Each path below is one point turned by a fixed rotation once a step. After each direction that follows a path, write how fast that rotation turns it, in degrees a step (0 if it stays still).
Each turn is a multiple of 5 degrees from 10 to 175, or 0.
Each row of a path follows its step; steps can be skipped.

step 0: [ -1  20  22  14  31 -14 -10  54  21 -14 -58 -15  21   8  37  37  -6  32
  24  -4   2  48   1 -12 -61   3  21  13 -24 -20  33  34 -29  40 -15  -3
   1  10  19  17 -34   8  38  19  13]
step 1: [-12  30  37 -11   6 -35  -3 -37  20  46  18 -45   8 -13  -2 -29  17  19
 -13  -4  -8  11  20   2  -6 -73 -49  -6 -56   4 -21 -23 -20 -23  13  25
  17 -10 -31  17 -23  46  13  19 -13]
step 2: [ 20   5 -13  49  22  14 -28   6 -18 -55  12  -3 -13 -13  -5 -10  18 -23
 -16  44  21  -4  -1 -64 -11  -7   8  -3 -31  37   4   6 -16  15  52  25
 -64  46   4  -5 -21  25  27  -4  22]
step 3: [  7  45  31  24 -28 -20  49 -39  21   5 -13   5  34  10  10   2 -35   7
  62 -24  25  -6 -13 -24  12 -22 -15 -12  15 -51  29  44 -17 -12  -4  25
   3  28  14 -15 -38  13  45 -25  13]
step 4: [ 18  10 -17  47  19 -21  15  44  21   5 -53 -25   3  36   7 -16  13 -14
  -3  23 -28 -30  13  43 -56 -39 -14   6 -45  32   4  17 -36 -12   0 -20
  13  -9 -25 -49 -10  37   5   3   5]
step 5: [-32 -16  -2  40 -13 -19 -33  11 -14  -9  25 -77  29 -10   0 -18  -3  33
   7  24   9  45  -2 -41  -5  -8 -68 -33  42   3  16   4  -5  17  26  11
   2  -1 -17  21 -38  34   1  15  24]
step 6: [-41  14  47  39 -21  35 -15  -8  17  19 -19  20   8 -23  13   7  60  -3
  44  18   1   1   8  -9 -36   1  16   6 -58 -36 -12  29   5  16  14  -3
 -27  54   5  -3  12  39  51   2  -6]
step 7: [ 27  39  22   1  -1 -41  -3  -4  42 -72 -30 -29   4  -1  16 -19 -26   3
  -4   7  35  -3 -18  38  26 -49  -5   0 -25 -18  -6  17 -13  13  54  17
  10 -16 -15  11 -35  44  -3 -34 -25]
step 8: [ 28   6   6  23  23  19  11  52 -22   3  10  -4  69  -7  18 -18  13 -13
   3 -15  -8  27  13 -41 -26 -41 -14  16 -42   9  33  10 -16  31 -32  28
 -25   3 -22 -19 -60   0  -3  18  49]
step 9: [-27  22  22  20   5 -58   1 -30  22  32 -23 -52 -21 -11 -17  -8 -23  25
  20  11  -8  37  28 -24 -16 -24 -20  -3 -23   7   8  48 -15 -61  13 -23
 -48  37  -2  31   1   9  26 -12  17]
Directions:
[ -8   3  -4  -6   6  13   6   1 -16   1   2  -5   6  -7  -7 -17 -21  -7
   0   7  -4  12  -5 -16 -11   0  12   3  14  -4   4   1   4  21   7   0
  -5   2  -4  -9  -1   0  -2   4  -2] -> 125
[  0  -5 -10  16 -14   3   2  -4  14   1   8  -3   5   1   5  -6   3  -7
   0   7  -3 -15  -3  -2  -3   8  -3 -14  21   5   8   1 -14  -2  -2  -5
  10   2  -2 -17   9   3  11   6 -12] -> 45
[ -3  12  -1  -9   0   3   0  -9  -1 -10  -3   2 -17   8   3  14   9 -12
  16   1   4  -9   7 -16   6  10  -7   7   6  -9  -3  17   2   6   0  -6
  -4  11  -9  -1  -1   7 -11  -1 -12] -> 100
[ -3   9  -4   5  -9 -17   0 -14  -5   4  -6  -7   3  -6  -2  -4 -12  13
  -1 -13  11   7  -7   1  23  -1  -6   9  10   2   3 -10   2   0   2  -8
   2   2 -22   5   4   3   6  -4  -4] -> 175
[ -9  -4   1   1  -7  -6  -4 -21  -6   1  -3  12   7   1   5  -9  13  -2
   0   8   0  -8 -17  -9   3   0   5  -5   0   5 -10  -7   9   1  18   5
 -10   8  16  13  11   9  -1   2   3] -> 90

step 0: [-17 -10  50  -8  -3  33 -39 -17  24  -8 -30  -1  41 -25 -46  22 -57   3
  17 -16 -18  -3   6  -7   5  -6 -13  -2  67  42 -28  32 -45 -43  41 -28
 -16 -58  22 -20 -39  13  18  -7   4]
step 1: [ 13 -14 -23  28  11 -11 -26  36  29  30  54 -10  18 -37 -10  -9  -2  17
  -7 -29 -23 -17   4 -23  -1 -14  36  -8   8 -13 -23 -55 -25 -46  67 -37
 -17 -38  -5 -47 -25 -25  34 -14  66]
step 2: [ -9   4  -9 -10 -14 -56  16   3  40  18  22   0 -16 -31  15  29 -30  18
  -8 -45  20 -40  23  14 -35 -15   9  57  10  -5  35  -9 -32  17  41  43
 -12  38 -17   7 -58 -21  -7 -45  68]
step 3: [-34 -39 -18 -40  40  23  19 -67  -9  11  -4  -6  23 -13 -24 -12 -52  23
 -11 -12  11  50  36  21 -39 -26 -24  14  14   3  11  18 -42 -20  33  25
 -26  24  24   7  13  38 -41 -20  60]
step 4: [ -4   1 -68  36   9  43  -8   9   1  -3  23 -17 -19  33 -39 -23 -23  25
 -58  28  -3   1  -1  -2  14 -40 -18  35 -21 -22 -18  13 -27 -42  84  11
  -2  -3 -14 -26  10  25 -39  51  18]
step 5: [  6  40   9   6 -46  22 -56  51 -22   9   7 -19  18  -5  14 -28 -42  16
 -11  22 -28 -62   6  22   2 -48 -27  35   5  12   7  69 -45   2  34  61
   9  -7 -28   9 -15  -6   8 -20   5]
step 6: [-71 -19  12 -28  30  17  11  35  12  27   5  29  53 -24  -7 -42 -36 -17
  26  16 -55  -4  35  20 -33  -3   2  -7 -24  25 -31  52 -17 -37   6  10
  16 -43 -20 -14   8 -44   7 -32  41]
step 7: [-59 -28  14  24 -15 -10  11  36  62   7 -13  28 -37 -20 -34  -7 -39 -15
   6 -10  13   2  28 -31 -19 -11  21   3  -1 -13 -20  22  12 -38  54 -44
 -21   9 -90 -23 -32  -1 -12  24  19]
step 8: [ 13  -9  14  -5 -24  -3  -5   6 -19  -4  22 -56 -21 -85 -15   5 -38  46
  30 -20   9  24  28   3  -5 -54  -4  -2  42  16 -17 -10 -22  21  49 -12
   6  11 -78  21 -15  33  12 -34  14]
step 9: [ 22  -8   0   1  51 -24  33 -20   9 -14  27 -39  10 -25 -67  33 -37  14
  -9  -8 -67   8  27  36  -9 -21   3  43 -19  32 -44 -14  -6  38  38  20
  24 -45   1 -11  16  -6 -23  -7  54]
Directions:
[ -6   2  -4  -5  -4  10  -4 -15  -6  10   8  -7  14 -11   5  -8  -4   0
 -11  -5 -12  12  13   9  10  -1  -2 -10   4  10  -4   3  -6   2 -12  -8
 -14   5   4  15  -5   3  13  -6  -6] -> 135
[ 11 -13   5 -12   4   4  -5  -4 -15  -4   0   4   7 -11   4 -15   4  10
  17   6  12   4   6  -7  -1 -14  10  -8   0  -4  -1  -5  -3 -12  -5   8
   5 -13   6   0  12   7   2  -9   7] -> 140
[ 17   2  -1   9 -14  10  -9   5  -2   1 -11  13   4   0   8   3  -1  -1
   2  12  -7  11  12   2   2   2 -21  16 -11   8   0  -2   6  -8   6  -7
   0  -9  12  -4  -2  -9  -6  -7  -7] -> 65
[ -8 -10  13   4   0  -9  -1   5 -12  -5   5   0  -2  -2   8   1   3  -8
   1  10 -14  -6   7   1 -13   6   0  -6  -2  -4   0  12  -1 -13   6 -12
  17  -7  -9  18  -8  10   1  11 -13] -> 45
[ -1  -5 -12  12 -11   5   9   1  -1  -8   2   7   8  -1   8  -6   2  15
   5 -14   0 -17  -3   7   7  -1  -6   7   9   4  15   5   4  10 -10 -11
  14  -3 -10   2  -1  12  -7 -13   3] -> 120
[ -3   2   0  -6  10  -2   2  -2   4   4  -5  -2 -12  -9  15  -2 -11  12
  12  -7 -10  -3   9 -15  -1  11  -9  13   9  -8   2 -16  11 -11  -6  -6
  -4  11  -8  10   6  -9   5   7   9] -> 65

step 0: [ 18  -2 -51 -51 -34 -32  -2  33  49  27   2  13 -65  67 -18   3  -5 -14
  11   5 -21  31 -19  37 -25  10 -13   3  -2 -36 -12  29  23   4  13 -19
 -13   5 -15 -49  -2  27  25   9  -3]
step 1: [-12  29   7 -55 -36 -39  -5 -15 -46 -57 -18 -17 -23  21  18   6 -19  27
 -35  -1  28  18  -6  34   3  51  22  -1 -26 -48 -41  46 -18  -5   3 -13
  32 -14  -6 -32   4 -19  24 -11  -2]
step 2: [ 13  13 -31 -10  21  -5   1   0  -4  19  20  33 -15  55  71 -32 -22  13
  -6  18 -19   2 -19  40 -65 -17  -8 -11 -34  26 -18  45 -22  -6  24  -6
  21 -12 -19  -7   2 -54  42 -20  24]
step 3: [ -7 -11 -26  33 -21 -24  48  11 -17  -2  14 -66  31  29  23  15 -10  51
  -1 -32 -21 -12   5  22 -37  20  44  37 -16 -17 -13  11  -5 -20  43  28
  55  -3 -49 -11  -3   5  14 -30   6]
step 4: [ 31  27 -23  16  45   0  18 -20   8   2  13   6 -36  20 -26 -19 -20  30
 -35 -15 -45  14 -12  -7 -37  -4  -6  21 -39  -1  21 -41  -2 -31  23  -7
  76 -23  29 -35 -55 -26  12 -18 -21]
step 5: [  8 -24 -28 -20 -14  32  12  29   7  15  23 -20 -24  68  -7  23 -20  21
 -30 -40 -41  36  -5 -27  14  -5   0   1  30 -40   4  43   9 -53  22  30
  48   0  34 -22  10  25  -6  27  23]
step 6: [ -5 -22   3 -16 -14 -37 -21  -7  31 -12  10  14 -77  -2 -11 -23 -11 -16
 -20  17  18  21 -29  17 -29  40  25  40  38 -46  -2  29   2 -28  13   5
  37  36  19 -42 -59  -9  36   9  -4]
step 7: [ 30   6  -4   0   0 -48   0 -25 -23 -10   4  26  -3  20  33 -26 -23   1
 -16 -11 -13  27 -11  15  17  11  47 -38  19 -31 -35  61  -2 -18 -19  22
  46  -9  35 -18  28 -55  -6 -10  67]
step 8: [-12 -39 -22  -1 -10 -35  35  -8  28  17  20  -2   1  19  19 -20  30  23
 -17  47 -18 -20  34  12 -76  35  22   6  12  36 -18  25  22  -3  25  38
   9  16  11 -18 -11 -35  42 -30  49]
step 9: [  8  15 -19   2 -30 -33  35 -49  21   0 -42 -49  13  -2 -14  11 -20  38
  12 -49 -41  27   3  15 -18  -6  60 -20  -6  20   9 -14  18  19  14  22
  40 -13   7 -46 -35 -50 -12 -24  14]
Directions:
[  5   9 -10   4   2   1   2  -7   1  -2  -6  -6  26   8   1  -4  -1  -2
  11  10   2 -10   0   6 -14   6   3   4  -7  10  11   8   3  -6 -21  13
   9  -6   4   5 -12   9  -6   1  -3] -> 65
[ -4   2   5  10   4 -24  -1   1   1  -7  -1  -5   3 -10  -8  -1 -15  -8
  14   3   2   0 -15   6   8  11   5  -1 -14 -12   1 -17   6   6   0  -7
  10   3  -2 -16   1   6  -6  -1   0] -> 125
[  1   4  10   9 -11  -2  -1 -17   2   7  -9 -10  -8  -1  -5   8   1   1
 -10   1  23  -6  14  15   2   7 -11  13  -1  -4  -2  -3   0  -5   7  14
   1   8   0  -3  -3 -11  -5  -1 -15] -> 140
[ -8  -4  14 -11  -6  13 -11   0   8  -5  -9 -12  -1  -5  15   8 -19  -1
   2   5  -6  -5  -5 -10  -7   7  -9 -12  -5   8   6   5  -3  10  13   5
   7   0   5  -6  -6  -5  -1  17   1] -> 95
[  6   3 -10  -5   3   6   0   5   8   4  -1  -5   4   3 -16   0   2  -3
 -12 -12  12  21 -15  -9  -5  10  -7  -8   0  -5   6   6   5  -4   4  -7
  -7   5  13  -5  -4  13 -11   8 -17] -> 65

step 0: [-36 -26 -42 -31   4  31  -1 -22 -19  31  25  15  11 -12 -37 -69 -32 -34
   8 -13  31   4  -8 -13 -27  -7  -5  21   0  -7  26  -4 -10  15  -5  35
 -26  58  -4  -5  -9  15  29  -1 -18]
step 1: [ 15 -30 -14 -36  34  -7  31   7  53  13 -32  18   7 -14 -11 -16 -15  12
  -7 -54  -9  17  15  21 -35   9  17  26  28  -3 -33  14  11 -32 -44   3
 -21  -2  27  17  -2  -4 -12  56 -23]
step 2: [-11  48   6 -19  12   4  19  37 -14  12  22   3   9 -28 -11  15   0  44
   2 -70  -8  -9  34  -5  15  38  -1 -40 -36 -23  -9 -20  -1  24 -12 -19
  -9 -37   3 -25 -34  30 -28  25  11]
step 3: [-10 -28 -15  -5  30  16  -9  16 -33 -23   0  -8   0 -19 -18   1  24  21
  22  -7  32 -29 -39  25 -35   9 -34  10 -32  37  30  -7 -24  68  37   0
 -41 -10  -6 -32  13 -11   0  24  16]
step 4: [-13 -11   2  12 -16  13  55 -15  55 -61 -22 -24  18 -18  23 -33  23   0
  15  -7 -23 -36 -16  33 -24  24  12  -1  14  29 -26   7   9 -28  48   4
 -21  24  28 -23  -5  -7  22  -2   4]
step 5: [-49  48  15 -53 -20 -13  -3 -32  -9 -13 -15 -20  36 -15  12 -18 -36  -4
 -14 -24  -5  19  37 -35  16  -1  -8 -14   4  -5 -48   0   2  13  41  36
 -39  24  -3  13 -20  11  -9 -21  15]
step 6: [  7 -27 -59 -26  34  14 -42  -8   8  -3   5  45  32 -10 -15 -20 -37  25
  -4   2 -21 -12  26   3  -6  -1 -16  34  23 -27  14  42  -9  36  13  28
 -17  -9 -31   7  -3 -42 -33   5  20]
step 7: [ -9  20 -22  11 -21  26   4  11  59   7  36 -17  -1 -32 -29   5 -13 -24
   7 -28 -60 -11   1  -5 -30  38  39  23   2   3  12 -11  21  12 -11 -21
  11  -7  -2 -27   6 -46 -20  41 -37]
step 8: [-69  14  18 -11  11 -21  16  48   6   1 -33 -13   9 -28  -8 -12  27   8
   2 -18 -10  15  23 -31   0   8  -8  19 -53   8  -4 -65 -19  27 -15   6
 -18  -7 -39  10  28  -2  31   9 -28]
step 9: [ 12 -28 -12 -18  47  29   9  17 -13 -39  -2  17  27  -9 -18 -19  27  -7
  19 -20  14 -20  39  53  17  -9 -26   8 -47 -33  16  16  20  -8  23   8
 -10  45 -16   3  -5  -2  60  13   3]
Directions:
[ -8 -19  -4 -15  -1  -8   6  10  -1  10   6  -6   3  13   6   3   2  -3
  -9   0   2   6   4  10 -13  11  -1 -10   6 -12  10  -6  19   6  -7 -14
  -5   0  -1  -1   1   7  12  -5   0] -> 40
[  3  11  -4   5  19  -3  -4   7  17  23   1  -5   7 -13  -9   7  -8   3
  -6   5   4  -7  -1  -7  -2  -1 -11   9   4  -9  -2  -4  -8   2 -11  -9
   5  11   2   0  -7   2  13   5 -13] -> 55
[ 15  -6   4  -2   8   6   1   1   9   4   8  -1  -5 -11  -7   9   0  -7
  15   2  -2   3   0  14  -1   8   4  18  12   8   6   4  10 -18   7   5
 -12 -13   6   7  -1  -6  10  -7   8] -> 125
[  6   4   6 -12  -3   1  -6   9   4   1 -11   5  -1  -3  12  14  -2   7
 -15  -7  13   3  13  -3   4   7  10   9 -11  -9 -12  -5   0  -4  16  13
   8 -13  -3  -3   1  11   9  -7  -6] -> 110
[  7   0   6  -7  11   2  -2  -7  -1  -7   4   5  11   6   7  14  -2   2
  -1 -12  -7   3  17  16  16 -19  -2  -2   9  -8  -8  -3  -1   3  -9  -2
 -11   9   2  16  -7   6  -8   5   2] -> 90

step 0: [-40 -25  18  -4  -7   4  28  10 -40  32 -14 -30  -1  10  37  32 -12  52
 -23  15  19  -4  -1  27 -13 -45 -57 -10  -6  58 -35   2 -20  12 -28  -1
  33 -36  -3 -18  18  13  15 -52   5]
step 1: [-23 -18 -45  -7  -8  -2  22 -29  -1  51 -35  55  20  24 -33 -40  22  18
 -13  22  40  22 -33  21  -6 -15  -4  -8  -2  -3  15 -51 -17  20  30 -41
  44 -30 -11  -6   0  34  37  16   4]
step 2: [-25  -9  -1 -12 -19  45  -6   7   4   2  39 -15  15  -2  -7  32  28  12
  39  40   4  12 -64 -33 -26  11 -70   5  52  24 -12  10 -24  44  -4 -26
  14 -28 -26 -23  -4  11   7   0 -33]
step 3: [-60 -27 -58  32 -48   0  24  25  -6  21 -40  28 -10 -15  14  -6  39  -2
 -15  -2   3  -7  -3 -30   8  25 -27  -1 -17  57   6 -28 -28 -28 -31  11
  33  -1 -31 -14  21  10  16 -46 -13]
step 4: [ 17 -37 -39  55 -13  19 -19 -33   1  43 -13 -20 -11   5 -44 -34   1  10
  24 -21  -8  21  16  28  -2  28 -56  -7  26  33  -4   7  20  36  24 -10
  22 -35 -13 -44 -17  45  28  21 -13]
step 5: [-22 -31 -16  -5 -20  38  22 -31  30   4  15  -4  33 -11  39  10  51  24
  -9 -39   2 -21 -35  26   1   0   5  14  11  49  15  16 -33  53 -34  -4
 -25 -24 -67 -18 -18 -11  22 -23   3]
step 6: [-20 -17  -7  23 -53  41 -11  24   8  12 -34   9 -32  17  13   8  51  26
 -22  10  24   0  13  70 -37 -10 -37  -8 -15  26 -19  -1  21   9 -11   6
  58 -32  32 -12  21 -13  39 -15  13]
step 7: [  2  -7 -29 -16   3 -10  24 -42  -7  80  15   9  22 -42  24 -47  15  12
 -14  -7  18  37 -54   7 -14 -17 -27 -33   2  14 -10  32 -22  35  19   9
  45 -43  -9  -8   3  10  20  24  -7]
step 8: [-30 -29 -24 -21 -82  12 -31  23  16 -21   3  -7  12  -9  14  -6  23  14
  -1  22  43   6 -72 -18  19  -8 -26  47  30  20  20  -3  11  24   1 -28
   7 -16   0 -10 -15   4  60  -9   8]
step 9: [-29 -10 -22  55  -9  36  -2  -5 -15  62  -4  -5 -31 -31   1  11  36 -20
 -20   4  20  -1 -30 -34 -40   2 -25  -9 -13  24  32  -3  22  -9 -41  16
  27 -42  26 -18   0  29   3 -40 -53]
Directions:
[ -8  14  10   7  -1  -8 -10   8 -15  11 -10   0   8  -1   0 -20   0  -4
  -4 -17   4  -4   0   4   4  -1  -9 -20   0 -14  -9  -8   6   4   7  -5
  -3  -1 -11  -7  -7   1  -1   6  -1] -> 120
[ 10 -12   7  15  -3  12 -12   8  -4  -6  -4   2  -5   4  10  12 -20   5
  12  10  -6  -5  -6   6  12   2 -11  -7   8  -7  -9   8   2  -5   8 -12
   2  -5   8  -8   0  -8  11   1   2] -> 170
[-11  -2   8  -4   6  -1   0   2 -21   6  -2   2  -3   4  -7  12 -25   5
  -3   3   7   0  -7 -15 -15  -9   5   8  -2  -4   8 -13  -2   5   2 -11
  -1  -3   1  13  -2  13   2  -8  -3] -> 35
[  2  -4  -5  13  -7   9  -9   8  10   2  -9   7  -6   4  -9  -4   4   5
  -8   4   2  -2   1   7   6  -1  11  15   1 -11   7 -24  17   4   3   2
  19   6   3   0   7   3 -11   7   1] -> 145
[ -8  -9   1   6 -15 -21  -3  -7   5  -2 -11  -6   1  -1   3  -4   0  -3
   0  -1 -11  -1 -10   5 -10 -13   8   6   6   1 -11   2  -4   4  -2 -16
 -11  11   2  -6  20  -6 -10  -9  -4] -> 140
[ -9  13  -3   8  -7   0   7  -5  -1 -10  10  -6  -3  -1  10  -3  -9   3
 -11   8  -2   1  10  14  -5  -5  -3   8  14  -1   0   5   3 -10   2  -3
   3 -11  -5   4  -7   6  -8  12 -29] -> 160

step 0: [-48  32  21 -17  31  17 -11 -18 -20 -12   5   2  16  41  11  13  44 -21
  25  40  17  37 -23  40  38  37  13  28  13  14 -14  14 -36 -63  32  22
 -15  35 -24  -7 -24   1  -5   7 -16]
step 1: [ 14 -12  -3  30  19 -23 -45 -45  23 -28  -3 -20   1  15  16  13   0  25
   0 -10 -57  -3   1 -11 -16 -39 -11  14  15  -4  50  17 -45  10  49 -16
 -67 -16  -4 -19  33  30 -15   4  26]
step 2: [-19  53  55 -23   9  44  24 -28  23 -12   6 -30  -4  19 -17  -6   7 -22
   0 -44   7  35 -18  26   1   6  34 -13 -30   3  50  37 -10 -23 -16  42
 -28 -18  22  26 -34 -14  -4 -30 -23]
step 3: [  6   0 -40  -1   8  -4 -25 -62  -8   9  17  -8  33  49   9   6  23  42
  -5  53 -30 -11  -1  -3   2  28 -32  21 -11 -24  19   5 -77 -24  19  22
  25 -25  12 -12 -26 -18 -20  24 -12]
step 4: [-13  17  54  22 -22  39 -28 -43  33 -30   9 -27  -8  12 -30  24   2  -6
  -5 -52  14  20 -37 -13 -22  -9 -44  -6  27 -23  -8  28 -31   0  31   4
 -32  49 -16  -6  28 -25  23 -23  13]
step 5: [ -5  33  42 -17  17   1   3 -39   4 -23 -32  14  14  -4 -23  -7  24 -11
   8  51  -3   5  53  23 -11   8  13  31   9   5  16  29 -58 -34  -7 -15
 -25 -29  14  41   7  10 -43  19 -59]
step 6: [ 60  23  13   8 -17  26 -49 -18  30  21  57 -20  43  12  16   4  14  27
   1  12  11  29 -34  10  -7 -32  -6  14 -34  -2  32  34 -13 -24  37  13
 -13  19  -2 -67   5  19 -10  -1   0]
step 7: [ -2  29  -7   7  49  40 -11 -66  45  14 -59  -5 -28  32  11   0  -2 -11
   4 -12  21  16   5  50   2  31 -24  -8  21   4  -5  19 -46   7 -20  22
 -42  17  17  37  -5   6 -16 -22  29]
step 8: [ 15  26  -4  33 -11 -47 -11 -21  11 -37   1 -55  22 -27   0  -3  35  27
  10 -10  18 -27 -13   5 -38 -17 -39  35 -14 -25  30  43 -18 -43  26  21
   0 -37  11  16 -25  -3  -3  13 -52]
step 9: [-18  19  39 -47  23  32  -5 -29   7  10  56 -16 -10  16 -11  13  18  -8
  21  12   2  -6  25  34  28 -20 -49 -13 -19 -29 -21  15 -40 -29 -26  34
 -37  45  -3 -45  16 -17 -19 -24  13]
Directions:
[ -4  -3 -14   3  -7   0   3 -13  -8  -3   5 -12  -4  -1 -15   1  10   4
   0 -16   1 -15  -1   2   1   0 -12  -4  -4  -7  -3  -8  -4  11 -11  19
   9  -3  11   4  -9 -20   1   2  -2] -> 70
[  6  -9  -6  -8 -10  -1   3   4  -2 -16  -4  -4   8   5  -8  -3 -11  -1
 -12  -3  -3  -6  -7  10  12  -3   0  18  -2  13   2   9  -2 -16 -13  -4
  10   7  -4  13 -11  10  -5  -7 -11] -> 130
[ -2   9   8  -2   9  -6  16  -7  13  -4 -10 -10   3  -6  -8  -5  -6  -8
  -1 -13  -6  -2  14  -5 -14   2   0  10   6   5   5   5  15  10   0  -4
  -3 -12   5   3   0   2  15   2 -20] -> 120
[ -4  12   2   7  11  13  -8   4 -12  -2  -2   0  -2  -2  -1   8   0  -2
  -6   2  -3   0  -6 -20  17 -11 -13  -7  -8  -1  -3  20  11  16   1  -2
   0   7   8   1  -8   8  -3  -1 -11] -> 155
[ 10  -7  -1  -2   6  19   5   5  -4  -1  -9  -9   2  -5   1   8  -1 -25
   0  -4   2  -8  -2   3  -2   4   4 -17   3  -1  10  12 -13   4 -15   1
   0  -2 -12   2  15  -3  11  -7   7] -> 140
